Turns in one plane each, and the order they were made in; the first pair answered
K_599 (before => after):
[-10  -1   2  -9   4 -19   0   2 -21] => [  0 -14  -3  -8  -7  -4  22   3  15]
[  1 -15  12   2  20 -18  37  22  31] => [ 22  -4   4  21  -9  45 -14   1  26]
[-11 -33  11  -4 -12  -4  20  -7  34] => [ -4 -13  11   5 -22  28 -30 -22   5]
K_641 (before => after):
[ -7  32  12  -3  34 -27 -19   3 -32] => [ -9 -14   4 -18  19 -39  38   9  17]
[-10 -44 -20 -22 -36  10  -6 -17   7] => [ -4  25   2   4   8   3 -49 -11 -39]
[ 14  43   7  13   3  23  -9   5 -12] => [14 18  6  7 -2  7 38 16 27]
[-39 -28 -14 -44 -12 -34 -34 -13 -52] => [-30  19   7 -24  31 -64 -15  11 -52]
K_452 (before => after):
[-10  19  -3 -11  -2 -12 -29 -15 -15] => [  1  37   3   0   9 -12 -21  -4  -4]
[ 11 -18 -10   8  -2   1   0 -13  10] => [  6 -18 -11   4  -3   0 -10 -16  -2]
[  8 -14  -9   7  -9  19  19   3  38] => [ -6 -33 -16  -8 -24  16   7  -8  19]
Then:
Each pair is two turns apart.
[ -4 -20 -10 -11  -9 -16  26  27   6] => [-15 -14 -13 -16  -5 -23   6  22 -16] | K_452 K_452
[ -1   3  -2  12 -43   3 -22 -20   5] => [  0  29  15  20  -6 -34   8   5   8] | K_641 K_599
[  7  -3   0  14  -5  32   0 -11  19] => [  0  26  13  18  23   9 -11  -4  -6] | K_599 K_452
[ -9  -2  -4  -3   6 -18   7   2 -11] => [ -9 -13  -7  -7  -5 -11  10  -3  -2] | K_452 K_641
[24 25 20 29 19  9 29 23 23] => [  8  42  24  23  32  -5   4  20 -14] | K_599 K_599
[-15   1  16  11  10   2 -29 -10 -10] => [ 0 -4 16 22  8 11  0 -3 30] | K_641 K_599
[-20 -39 -16  -8  -7 -23 -11 -24 -36] => [-10 -12  -8   7   0  -5 -35 -28 -45] | K_599 K_641
[  7  41  -1   8  14 -15 -27   4 -35] => [ 26  44   2  21  17 -13  15  24   9] | K_452 K_599
[-11  16  20   6   7 -30  31   9  -7] => [ 15   8  11  23 -23  25  12  -4  19] | K_452 K_599
[-15  31  13  -2  36 -16 -22   2 -49] => [ 24 -11  -4  12 -15  48  15  -5  42] | K_641 K_599
[ -7  35  -4  24  23 -29  13  30  -6] => [  5 -15 -24  18 -24  12  28  12  40] | K_599 K_452
[11 10 -7 -1 -8 21  6 10 11] => [ 9 20 -6 -3 -2 20 -8  6 -6] | K_452 K_641
[10 14  5  5  2  7 -5 -5 -6] => [ 4 -6 -2 -2 -5  3 17 -2 10] | K_641 K_452
[ -9 -22  -8   6 -15   0 -14  -3 -18] => [-11 -22  -2   7   0 -24  16  10  -5] | K_452 K_599
[ -1  -7 -10 -10 -27  13  -3 -12  10] => [ -7  22   4  -6   7 -22   0   2 -10] | K_599 K_641
[  7 -38  -1  -3 -11  -5  21   5  29] => [-13 -13   2  -8  11 -27 -24   0 -35] | K_599 K_599
[ -8   4   1   1  33 -46  33  30 -13] => [-26 -33 -24 -24  -1 -31  -1   2 -35] | K_641 K_452
[-18 -20 -11 -18  -7 -23 -20  -9 -20] => [ -8  -2  -8  -9  -5  -8 -38 -13 -26] | K_599 K_641
[-14  -4  14 -16  -7  -9   4 -13 -41] => [  8 -16  14  -4 -13   7  42  -4  13] | K_641 K_599
[ -3  12  13  14 -22   3 -19   0  -3] => [-17  -5  12  -1 -17 -25   9   5   6] | K_599 K_641
[  3   0   4  -6   0 -15  31   4  34] => [  4  33   6   5   8   3 -28  -9 -13] | K_641 K_641
[ -2 -18   0 -15  -7 -21  22   2  20] => [ 17  29  11  13   0  12 -23  -5  -3] | K_599 K_641
[  4  26   1   4   6 -24  -4  -5 -11] => [ 10  -6 -12  -2 -18 -10  18  -8  22] | K_452 K_641
[  4  10  -6 -13  -1 -25 -20   2  -2] => [ 17   7  -3  -7   0 -20  -1   9  25] | K_452 K_599
[ 10  18  11   7  15 -28   9   9  -2] => [26 14  5 17 -8 11 -4  0 17] | K_452 K_599
[17 45 19 21 -3 23 19 19 51] => [-18  41   5   0 -13  19 -56 -11 -33] | K_641 K_599
[-29  -2   1  -7   9 -45 -29 -19 -31] => [-17 -26 -13  -8 -29  -1 -42 -36 -13] | K_599 K_641
[11 34 21  1 36 -7 -9 10 -7] => [  2 -27  -8 -25 -17  25 -26 -19  -1] | K_641 K_641
